In the rows, zero is written as 128.
Rotation paths and how fast each direction turns (deg/step)
Each turn is a multiple of 5 degrees from 10 to 175, or 0.
Each row of a path follows its step; steps can be skipped.
Rotation 1:
step 0: [133 134 116 125 131 126 127 121 126 133 120 123 130 131 137 128 135 137
 132 118 135 135 131 133 126 126 128 125 126 129 137 140 125 119 130 134
 136 113 136 130 130 127 135 126 126 127 138 127 132 127 122 133 133 132
 122 129 134 125 130 125 134 133]
step 4: [131 146 120 136 136 131 130 120 125 130 132 130 133 133 134 124 132 132
 122 131 121 144 123 128 125 117 131 128 132 132 121 136 129 121 118 130
 129 125 135 134 128 136 120 129 129 129 133 129 134 125 124 135 128 125
 130 128 127 120 126 132 137 132]
step 6: [131 122 129 134 126 123 126 113 127 128 131 124 124 125 131 130 134 124
 121 128 127 138 126 134 126 129 124 128 129 135 134 133 130 125 137 127
 134 125 136 139 141 136 127 124 129 137 139 131 131 124 120 130 130 140
 118 125 133 134 137 132 137 127]
step 9: [132 131 136 134 132 128 134 122 122 128 135 130 134 122 132 131 134 138
 123 125 123 145 131 131 115 126 132 134 132 132 132 138 125 124 128 121
 137 124 139 127 135 130 133 128 131 124 133 135 144 124 129 125 127 134
 129 130 125 130 124 132 129 125]
step 10: [142 132 128 125 128 138 124 125 113 129 131 126 132 132 131 140 124 123
 128 133 119 132 125 128 125 130 131 126 122 129 120 128 128 119 126 124
 134 121 139 127 130 130 124 126 130 132 134 131 133 129 117 137 122 138
 121 125 122 124 131 129 137 133]
step 16: [138 130 117 129 126 139 137 121 118 126 130 133 132 128 132 134 129 132
 123 124 130 135 122 128 121 130 121 129 129 136 127 138 133 122 123 122
 131 126 134 128 141 133 122 135 130 126 133 135 128 130 130 127 128 136
 129 126 123 116 118 137 130 123]
step 17: [134 140 124 126 131 130 130 117 118 135 129 127 137 125 129 146 124 131
 131 132 128 133 126 125 127 132 128 129 133 136 130 134 122 125 131 135
 126 128 134 129 132 126 137 126 132 133 142 125 133 120 124 136 129 136
 127 127 136 134 131 132 139 125]
step 18: [135 126 130 126 139 124 122 123 130 132 128 124 121 123 136 126 130 131
 120 123 127 142 132 129 129 136 122 128 123 133 135 131 128 120 133 133
 137 123 136 127 129 125 131 130 133 131 133 126 133 124 123 139 119 131
 125 117 125 116 134 139 133 132]
step 21: [140 132 130 128 132 140 130 122 126 130 130 119 133 127 133 133 125 126
 116 128 124 140 124 122 133 127 136 130 132 140 134 136 121 116 127 123
 135 124 125 128 133 130 124 125 136 123 134 134 135 124 132 135 131 131
 127 122 117 128 126 133 128 134]
Directions:
[129 129 129 129 129 129 128 129 127 129 128 131 126 128 130 127 127 128
 127 127 127 126 126 128 127 127 128 130 126 127 128 128 128 130 130 128
 129 127 132 128 127 130 130 126 128 128 125 126 129 128 125 129 128 128
 126 129 128 128 130 127 124 128]  80
[129 129 126 129 128 129 126 128 127 128 129 128 128 130 129 129 130 128
 130 128 127 129 127 128 129 128 128 130 129 128 127 128 127 127 127 127
 129 129 127 125 128 130 125 125 128 124 128 132 129 129 125 127 128 128
 129 130 128 128 128 126 127 128]  65
[128 128 125 131 129 129 129 128 132 127 129 126 126 129 127 128 124 126
 127 129 129 129 129 127 128 126 129 130 130 128 128 128 131 129 126 126
 127 127 127 130 127 129 128 127 128 128 127 128 127 127 128 128 129 127
 127 128 126 128 130 126 129 126]  40
[126 129 130 129 126 129 127 130 131 128 129 130 129 127 128 128 129 130
 126 128 129 130 124 127 130 126 128 129 127 132 128 128 129 129 130 125
 129 129 128 129 128 129 128 127 126 128 129 130 126 127 127 128 128 129
 128 128 129 127 126 130 128 128]  145
[127 130 128 126 129 131 129 128 127 130 129 130 131 129 130 127 125 127
 129 129 128 128 128 129 128 130 127 129 126 127 127 127 129 127 127 128
 126 127 127 128 130 128 125 127 128 130 126 128 125 127 127 125 128 128
 128 127 127 125 127 128 129 129]  125
